(in the rows, 128 means zero)
Rotation paths and how fast each direction turns (deg/step)
Each turn is a multiple of 5 degrees from 10 to 175, or 0.
Each row of a path follows its step; steps can be skipped.
Path 1:
step 4: [121 119 128 138 122 122 125 131 127 120 127 144 137 108 128 133 116 114
 123 119 124 128 124 130 127 126 119 140 125 113 134 111 113 139 133 124
 134 124 128 121 131 128]
step 5: [129 117 139 122 119 129 132 137 127 115 121 137 122 121 118 131 117 132
 131 131 118 134 117 123 125 116 108 126 120 143 121 135 110 118 132 125
 122 124 131 133 127 117]
step 8: [134 127 126 115 124 129 119 120 123 119 124 143 140 125 130 125 127 126
 127 131 149 142 119 107 119 125 134 125 125 127 138 130 110 125 130 124
 124 124 128 144 136 130]
step 9: [118 127 122 125 133 148 126 132 128 133 111 135 128 121 133 150 126 123
 136 125 117 132 123 128 124 128 127 124 119 115 136 124 112 144 131 133
 134 121 133 138 131 128]
step 10: [125 123 133 142 123 126 126 126 134 124 122 137 136 114 129 130 122 122
 125 133 129 141 122 126 116 123 110 130 119 133 130 116 115 120 138 110
 141 128 123 135 122 142]
step 11: [121 133 135 124 129 136 134 130 118 134 124 137 129 119 130 118 125 124
 139 124 120 141 119 113 135 119 110 124 120 118 119 128 115 124 121 125
 128 125 133 136 131 104]
step 12: [136 134 116 133 126 123 130 135 117 134 132 128 125 112 137 149 129 133
 116 127 133 133 124 138 120 119 122 124 111 117 126 132 114 118 134 119
 124 120 124 132 118 121]
step 13: [129 140 133 127 123 121 121 134 136 129 125 128 120 114 120 123 130 113
 126 119 131 140 112 125 135 131 132 120 125 129 146 125 120 117 129 120
 124 128 138 153 131 121]
step 14: [120 113 111 113 128 134 127 128 118 123 130 134 138 118 124 137 126 125
 118 119 135 139 122 121 134 126 136 139 125 114 135 121 104 125 129 127
 129 125 126 128 131 123]
step 15: [122 128 124 124 122 126 136 138 131 113 110 131 118 123 126 138 128 125
 128 134 119 133 119 135 115 131 117 127 122 131 131 126 109 132 142 137
 131 129 126 151 132 130]
step 18: [139 139 121 127 122 122 129 130 124 127 124 126 135 116 134 133 134 124
 126 143 151 129 113 128 119 120 126 109 120 121 133 124 123 128 129 119
 124 124 123 141 135 113]
Directions:
[130 128 132 131 128 127 129 131 130 126 127 129 128 122 130 130 131 127
 126 130 128 126 128 129 132 123 132 127 130 130 123 128 128 127 123 124
 127 129 130 126 126 123]	55
[125 127 131 131 133 130 126 130 128 127 129 129 126 133 127 129 130 125
 125 130 128 127 129 127 130 127 127 129 129 120 132 128 126 128 126 129
 129 122 124 125 127 124]	145
[129 130 132 128 125 128 128 131 130 124 130 123 127 128 127 125 123 125
 130 127 127 132 125 129 124 128 133 131 123 127 128 127 130 129 125 126
 131 124 125 126 129 129]	125
Path 2:
step 1: [135 120 121 124 128 122 123 119 126 134 107 133 131 129 117 131 126 131
 132 117 134 131 129 145 140 126 118 136 131 120 148 121 117 106 135 124
 124 130 125 125 130 134]
step 2: [121 120 134 120 136 130 128 125 135 106 123 123 127 131 146 138 141 126
 128 140 135 114 125 132 133 136 136 127 124 145 131 124 143 116 122 128
 117 132 126 125 137 130]
step 3: [137 118 139 139 125 129 127 128 132 131 147 127 107 129 126 125 117 147
 130 124 121 138 121 122 130 132 132 120 118 131 126 111 144 133 127 125
 130 125 139 126 130 120]
step 7: [115 139 150 125 124 130 126 141 122 120 130 128 130 123 125 120 129 133
 130 120 126 126 130 136 130 134 111 141 125 124 133 128 136 137 138 128
 144 119 128 111 133 113]
step 10: [120 136 126 112 140 118 141 123 121 117 127 130 132 123 141 133 128 129
 116 136 124 125 125 136 147 133 140 135 134 145 122 127 119 121 132 121
 136 130 123 139 118 120]
step 12: [120 137 131 131 130 124 135 121 128 130 135 136 153 138 124 114 127 132
 138 129 129 131 136 123 118 129 131 125 121 121 126 119 137 142 127 126
 106 129 131 128 124 148]
step 13: [139 124 120 126 117 109 148 147 137 132 115 130 138 128 112 128 123 117
 124 133 123 132 120 117 132 128 123 130 122 125 126 128 130 119 125 136
 132 138 129 126 137 120]
step 14: [131 124 118 140 120 122 131 114 128 134 128 116 116 120 132 138 142 111
 125 139 132 126 139 139 132 118 134 126 130 133 126 129 119 121 132 134
 113 114 124 121 122 115]
step 15: [117 116 144 130 137 127 121 136 134 114 129 130 119 126 130 125 131 129
 132 125 143 131 136 137 125 119 126 137 126 127 126 112 118 137 121 131
 146 116 138 117 127 140]
step 17: [139 138 125 132 140 133 127 134 128 140 127 113 121 133 128 137 128 128
 131 141 119 123 122 130 111 132 122 118 118 107 128 136 138 121 136 140
 137 130 119 138 131 134]
step 19: [128 125 140 128 127 124 113 128 125 131 126 139 123 131 125 135 128 116
 127 109 138 121 129 138 127 136 122 130 149 135 122 132 126 115 129 116
 130 146 138 119 138 126]
Directions:
[122 131 128 129 127 126 125 128 129 130 132 128 129 130 124 129 129 131
 128 126 125 130 125 122 128 128 126 128 128 128 127 129 134 129 127 127
 129 122 130 128 131 132]	85
[124 127 129 124 128 129 124 129 126 126 127 128 124 130 126 128 132 126
 127 130 123 133 130 130 127 126 128 127 127 126 135 128 127 129 126 128
 131 128 120 129 128 128]	45
[126 129 126 126 125 128 129 127 130 130 129 127 128 126 127 127 121 126
 127 131 127 127 132 124 124 133 129 125 131 124 130 124 131 129 128 133
 128 129 127 129 128 125]	80
[130 125 126 128 125 131 125 130 128 129 126 132 131 125 128 122 129 128
 129 129 125 128 131 126 128 127 125 129 125 122 125 128 129 127 131 125
 128 131 128 132 127 134]	90
[130 127 131 125 127 125 127 132 134 128 126 125 123 130 124 129 124 130
 130 125 128 128 127 129 125 129 123 130 124 124 126 129 125 126 128 126
 132 129 130 127 131 127]	175
[129 129 127 122 127 133 129 128 130 134 131 128 131 130 134 128 129 130
 130 129 128 131 129 132 126 127 127 129 131 129 130 130 130 123 128 128
 133 127 131 127 128 128]	40
